One vector is turned by the same rotation once a step. Each row is the vector after some number of steps, and that number follows the row.
The counts run from 0 to 255.
[ 1.03,  0.54,  0.96,  0.39, -0.37,  2.09, -0.75, -0.96, -1.10, -0.03,
  0.82, -0.88,  1.41, -1.97, -0.29, -2.82,  2.26, -0.73, -0.13,  1.71,
  2.90, -0.40, -1.96, -1.28,  2.49,  2.83,  0.57, -0.02,  0.32,  0.46,
  0.72,  0.89,  3.08, -0.47, -1.20, -0.69, -2.10, -1.52,  0.15, -1.09,
 -1.80,  1.99,  0.87, -0.29,  2.97]	26
[ 0.24,  0.91,  2.74,  1.85, -0.48, -0.63, -0.35, -0.12,  0.36,  0.34,
  0.88,  2.59,  0.23,  1.51,  0.86,  1.97, -2.64, -0.49,  1.69,  1.10,
  2.53, -1.35,  0.44, -0.72, -0.90, -0.56, -0.74, -1.51,  0.39,  1.84,
  1.28,  3.01,  2.02, -1.36,  2.62, -1.38,  1.81,  0.21,  1.04, -0.77,
 -0.72,  1.73,  2.15, -0.23,  1.30]	129
[-1.75, -2.86,  1.80,  0.96,  0.77,  0.85, -0.06, -0.92,  1.03,  2.65,
 -0.99,  1.65, -0.28,  3.08,  0.77, -3.54, -0.45,  0.68, -0.47,  0.81,
  0.71, -0.02, -1.90, -0.36,  0.72,  1.84,  0.66,  0.33,  0.45,  1.12,
  1.04,  1.15,  1.72, -2.03,  0.15,  0.02, -2.64, -1.51,  0.18, -2.23,
 -1.75,  2.28, -1.34, -1.55,  0.72]	39
[-0.06,  0.39,  0.56,  1.97, -0.45, -1.50, -1.71,  0.06, -3.69, -1.46,
  0.43, -0.18,  0.25,  0.33, -0.22, -1.11,  1.44,  0.87,  1.19, -0.55,
  4.24,  3.22,  0.82,  0.39,  2.45, -1.74, -1.72, -0.84,  0.72,  0.44,
 -0.71,  0.49,  1.35,  2.45, -0.47,  1.58, -0.53,  1.35, -2.36, -0.69,
  0.54, -0.18,  2.20, -0.91,  1.40]	15
[ 0.81,  0.30,  0.48, -0.10, -0.93,  0.92, -0.78,  0.36, -0.62,  1.16,
  0.90,  2.27,  0.74,  0.76,  1.57,  1.59, -2.03,  0.32,  0.94,  1.55,
  1.01, -0.16,  0.34, -3.22, -0.61,  2.85,  2.00, -0.24,  0.94,  1.02,
  2.33, -1.00, -0.91, -0.30, -0.66, -0.52,  1.58,  1.05,  2.93,  4.91,
 -0.21,  0.45,  0.98,  1.19, -0.73]	251
[ 1.90,  0.83, -2.17, -0.21,  0.98, -2.01,  0.73, -0.58, -0.93, -1.92,
 -0.47, -3.50,  0.29, -1.32, -0.77, -0.85,  1.29, -0.80, -1.43, -2.47,
 -1.68,  0.95, -0.14, -0.25,  0.27, -2.85,  0.05,  2.47, -0.36, -2.94,
 -1.34, -1.20, -0.88, -0.67,  0.48, -0.05, -0.21,  1.03,  0.23, -0.69,
  1.90, -2.59,  2.02, -2.47,  0.44]	61
[ 0.57, -1.37,  3.50,  2.25,  0.27, -0.91,  1.37, -0.29, -2.88, -1.40,
 -1.22,  0.95, -0.77,  1.12,  0.30,  1.04, -0.29, -0.23, -0.10, -0.65,
  0.89,  0.41,  0.79,  0.46, -1.00, -0.97, -1.87, -0.85,  1.15, -0.43,
 -1.79,  1.68, -0.91,  3.62, -2.02,  1.78, -0.03,  1.59, -1.38,  1.36,
  0.75,  0.09,  1.28, -2.89, -1.57]	3
[ 0.72, -0.06, -0.30, -1.01,  0.29,  1.23, -2.38, -0.47,  0.37,  0.71,
  0.19, -1.10,  0.63, -0.27,  0.29, -1.73,  1.81,  0.16, -0.88,  0.36,
  3.30,  0.33, -1.77, -1.59,  2.18,  0.95,  0.99,  0.61, -0.45,  0.96,
  1.20,  1.17,  2.74, -1.82,  0.70, -2.34, -1.56, -1.02,  0.88, -2.42,
 -0.99,  1.91,  2.58,  0.08,  3.88]	194
[ 2.25,  1.09, -0.60,  0.33,  0.53, -1.40,  1.87,  0.76, -2.00, -3.45,
  3.65,  0.53,  0.20,  0.08, -1.03,  2.02,  2.08, -0.03,  1.19,  1.77,
  1.36,  1.99,  0.60, -0.73,  0.48,  0.26, -2.64, -1.04, -0.22,  0.73,
  1.29, -1.38,  0.31, -1.31,  1.53,  1.07,  1.94,  2.10, -2.59,  0.26,
 -0.01, -0.67, -0.91,  0.61,  0.09]	138
[ 0.23,  0.69,  2.23,  1.42,  1.16,  0.30,  1.48,  0.14,  0.99,  0.91,
 -0.58, -0.20,  0.13,  3.10,  1.16, -0.84, -2.80, -1.83,  1.59, -1.06,
 -1.39, -1.39,  0.25, -0.54,  0.07,  1.25, -0.13,  1.33,  0.36, -0.33,
 -0.28,  2.75,  3.15, -1.47,  2.14,  1.53, -0.50,  0.30,  0.86, -2.38,
 -1.24,  2.49, -1.62, -2.35, -0.59]	168
[ 0.61,  2.76,  1.80,  2.70, -0.99,  0.25,  0.07, -0.49, -1.47, -0.72,
  1.61, -2.23,  0.56,  0.46, -1.04, -0.94, -0.71, -1.63,  3.15, -1.31,
  1.96,  1.24, -0.14,  0.08,  2.50, -0.61, -1.32,  0.97,  0.82, -0.65,
  0.74,  2.03,  4.39,  1.07,  1.18, -0.14, -0.41,  0.23, -0.46,  0.35,
 -1.29, -0.18,  1.50, -1.12,  1.61]	13
[ 0.69,  0.87, -1.24, -2.46, -0.34,  2.55,  0.18, -0.35,  0.27,  0.86,
 -0.08, -0.70,  0.95, -2.46,  0.34,  0.97, -0.90, -0.68,  0.41,  0.12,
 -0.61, -0.93,  1.43,  1.15, -1.09, -1.85,  1.95,  1.34,  0.39, -2.25,
 -0.93, -0.12, -1.04,  1.82, -2.98,  1.33,  0.71, -0.86,  2.76,  3.31,
  1.28, -1.32, -1.83,  0.30, -2.44]	108
[ 0.89, -0.21,  0.40, -0.53, -0.07, -0.06, -3.08, -0.24, -1.26,  1.04,
 -1.05, -0.70, -0.88, -2.61,  0.64,  0.51,  0.08,  0.10, -0.93, -0.75,
  1.41, -0.97,  0.92,  0.21, -1.15, -2.04,  2.25,  0.81,  0.96, -1.43,
 -0.09,  0.04, -2.32,  2.88, -2.71, -1.25,  0.15, -1.17,  3.07,  1.96,
  1.21, -0.97,  3.44, -0.10, -0.37]	237
[ 0.60,  0.04,  1.19,  1.69, -0.23, -0.13,  1.08, -0.31,  0.19, -0.47,
 -1.99, -0.17,  0.24,  3.41,  0.34,  0.28, -0.85, -1.06,  1.38, -2.49,
 -0.23,  0.90, -0.28, -0.23,  0.82, -0.25, -2.22,  1.61,  2.05, -0.11,
  1.18,  2.10,  4.41,  0.02,  1.54, -0.07, -1.48,  2.34, -2.85,  0.94,
  2.41,  0.04, -0.48, -2.38, -1.73]	175
[ 1.40,  0.34,  1.13, -1.85,  1.73,  1.23, -2.52,  1.68, -1.67, -1.21,
  2.03, -1.82,  0.31,  0.39, -0.79,  1.70,  1.29,  0.38,  0.15, -0.97,
  3.80,  3.19,  2.29, -0.90,  0.27,  1.59,  0.60,  0.30, -0.18,  1.11,
 -0.91, -0.75,  0.83,  3.89, -1.36, -0.08,  0.50,  1.40, -0.52,  0.95,
  1.38, -0.38,  1.95,  1.35,  0.67]	17
[-0.01, -1.56,  2.55,  1.62,  1.57, -1.67,  0.62, -0.20,  3.22,  3.05,
 -1.04, -1.49,  0.29,  1.49, -1.61, -3.64, -0.88, -0.22, -0.02, -1.93,
  0.72, -0.21,  0.61,  2.07, -0.19, -2.16,  0.01,  1.16,  0.77,  0.07,
  0.56,  2.38,  1.91,  0.24, -0.23, -0.96, -1.32, -1.10,  0.30,  0.20,
 -1.20, -1.32,  0.26, -2.30,  0.65]	52
[ 0.35,  1.29, -0.21, -1.04, -1.01,  1.75, -3.77,  0.52, -0.17,  1.50,
 -1.21, -0.65, -0.42, -2.08,  0.53,  1.30, -0.82,  0.04, -0.08, -1.77,
  0.23, -0.51,  0.48, -0.32, -0.81, -0.81,  2.58,  1.88,  1.95, -1.25,
  1.73,  0.24, -0.05,  1.45, -2.19, -1.64, -0.15, -0.76,  3.51,  3.02,
  0.84, -1.62,  2.59,  0.93, -1.36]	238
[-0.64,  0.43,  0.36, -0.21,  0.92, -0.93, -1.85,  0.55, -2.97, -3.22,
  1.56, -1.71, -1.55, -1.21, -1.59,  0.52,  3.56,  1.38, -0.64,  0.30,
  1.21,  3.18, -1.19, -0.06,  0.25, -0.37,  0.08,  0.93, -0.25, -0.53,
 -0.28, -0.72, -0.30,  0.21,  1.67, -0.52, -0.38, -0.14, -1.23, -4.64,
  0.16, -0.32,  1.61,  1.28,  1.97]	22
[ 2.08,  0.41,  0.35, -0.49,  0.59, -0.36,  3.34, -0.34, -2.34, -3.80,
  3.48, -0.35,  1.50, -0.80, -1.54,  2.59,  0.85,  0.31,  0.15,  2.25,
  1.87,  1.29, -0.47, -1.38,  0.32, -0.33, -1.65, -0.86, -1.88,  0.20,
 -1.16, -0.86, -1.27, -0.07,  0.52,  0.32,  2.60,  0.69, -1.82,  0.16,
  0.18, -0.99,  0.64,  0.24,  1.08]	139
[-0.75, -1.18, -0.25,  1.96, -1.77, -1.97, -1.82, -0.45, -3.30,  0.08,
 -0.19,  3.39, -0.20,  0.60,  2.20, -2.22,  0.97,  1.92, -1.35,  1.90,
  0.56,  1.06, -1.15, -1.98,  1.15,  0.58, -0.41, -0.80,  1.13, -0.20,
  1.87, -1.72, -2.50, -2.02, -0.75,  0.32, -0.58,  0.19,  1.56,  1.00,
 -0.19,  0.50,  2.12, -0.88,  0.39]	80
[ 2.96,  1.17,  1.57, -0.10,  1.11, -0.10,  2.20,  0.38,  0.62, -0.46,
  0.91, -3.95,  1.18,  1.80, -1.55,  0.32, -1.09, -1.92,  1.43, -2.28,
  1.13,  0.04,  0.84, -2.03,  0.68,  0.68,  0.18,  1.67, -0.64, -0.18,
 -1.22,  1.78,  2.98,  0.60,  1.05, -1.19,  1.09,  1.10,  0.35,  0.58,
 -0.01, -0.94,  2.61, -1.86,  1.71]	180
[ 1.00, -1.60,  2.39,  2.63,  1.22, -2.37,  0.72, -0.22, -1.28,  0.55,
 -1.14,  1.44, -0.88,  1.53,  1.94, -2.00, -0.51, -0.99, -0.75, -0.13,
  1.23, -0.55,  1.41,  0.94,  0.57,  0.27, -2.68, -1.48,  0.99, -0.17,
 -1.03,  2.33,  1.10,  0.54, -0.51,  2.39, -1.29,  0.02, -1.42, -1.40,
 -0.77,  1.89,  0.02, -4.06, -0.48]	170
[ 2.01,  0.15,  0.16, -0.40,  0.04,  1.33, -1.13, -0.24, -0.29, -1.14,
 -0.59, -1.75,  1.32, -0.91, -1.04,  0.37,  3.73, -0.37, -1.18, -1.03,
  2.82,  1.26, -0.78, -0.27,  0.98,  0.26, -1.04,  0.65,  1.49,  1.13,
  1.29,  1.39,  3.81,  0.00, -0.77, -2.54, -2.66,  0.74, -2.50,  0.99,
  1.75, -0.58,  1.76,  0.18,  1.33]	188
[-1.49, -0.36, -0.60, -1.90,  1.42,  2.23,  1.20, -0.32, -2.65, -2.98,
  1.67,  0.50,  0.01, -1.37,  0.53,  1.00,  2.08,  0.90, -0.60,  1.39,
  1.05,  1.82, -1.66,  0.63,  0.47, -0.56,  0.51,  0.69, -1.51, -1.19,
 -2.21, -0.36, -1.63, -0.70,  0.20,  1.61,  0.21, -0.77, -0.99, -5.41,
  1.06,  1.84, -2.08,  0.52,  0.05]	152
[ 0.19, -0.10, -1.17, -2.05,  1.64,  0.21,  2.38,  0.03,  1.30,  0.02,
  2.63, -1.49,  0.66, -0.29, -1.84,  0.56, -0.52, -0.10,  1.01,  0.35,
 -1.48,  0.16,  0.36,  1.55, -1.82, -3.28,  1.91,  1.55, -2.33, -1.97,
 -1.13, -0.75, -2.47, -0.31,  0.32,  1.01,  2.59, -1.19,  2.22, -0.11,
  0.10, -2.70, -1.28,  0.85, -0.29]	101
[-0.29, -0.34, -1.12,  1.88,  0.80, -3.22, -0.02,  0.20, -0.80,  1.79,
  0.31, -1.53, -0.21,  1.52, -0.72, -3.88,  0.01,  0.03,  0.38, -1.66,
 -0.64,  2.07,  2.15,  1.06,  1.25, -1.93, -0.65,  1.24,  0.81, -1.98,
 -1.19, -0.92,  0.77,  1.36, -0.89,  3.11, -0.60,  1.22,  0.02,  1.53,
  0.46, -2.43, -0.66, -3.12, -1.23]	54
[ 0.82, -0.43, -0.90,  1.49, -1.10, -0.46,  1.38, -0.45, -0.20, -0.74,
 -0.03,  1.73,  0.53,  1.13, -0.67, -0.57,  0.95,  0.11, -0.39,  1.67,
 -2.31,  0.09, -3.44, -1.36, -0.22,  0.33, -1.37,  0.28,  1.50,  0.55,
  4.20, -1.15,  0.07, -4.01,  1.16, -1.46, -0.60,  0.66, -0.59,  2.35,
 -0.68, -1.57, -0.84, -0.32, -0.94]	85
[ 0.50, -0.07,  1.29,  2.31,  0.83, -0.39,  1.14, -0.43,  0.24,  1.42,
 -0.89,  1.10, -0.18,  2.05,  1.61, -2.48, -1.46, -2.13,  0.48, -0.47,
 -0.13, -0.77,  0.74,  0.07,  0.81,  0.85, -2.21, -0.28,  0.85,  0.05,
 -0.47,  2.93,  3.66, -1.09,  0.88,  1.81, -1.07,  0.16, -0.44, -1.96,
 -0.77,  2.77, -0.73, -3.74, -0.18]	169
[-1.14,  1.71,  2.38,  0.77, -0.25,  1.54,  0.17,  0.00,  0.79, -0.18,
  3.35, -0.56,  0.65,  0.10, -3.09,  0.69, -0.53,  0.60,  3.32,  1.18,
  2.39,  0.78, -1.12,  0.99,  0.61, -1.31,  1.30,  0.22, -0.49,  0.68,
  1.50,  1.27,  2.39, -0.03,  2.03, -0.98,  1.22, -1.75,  0.30, -1.38,
 -2.26, -0.72, -0.57,  2.42,  2.19]	142
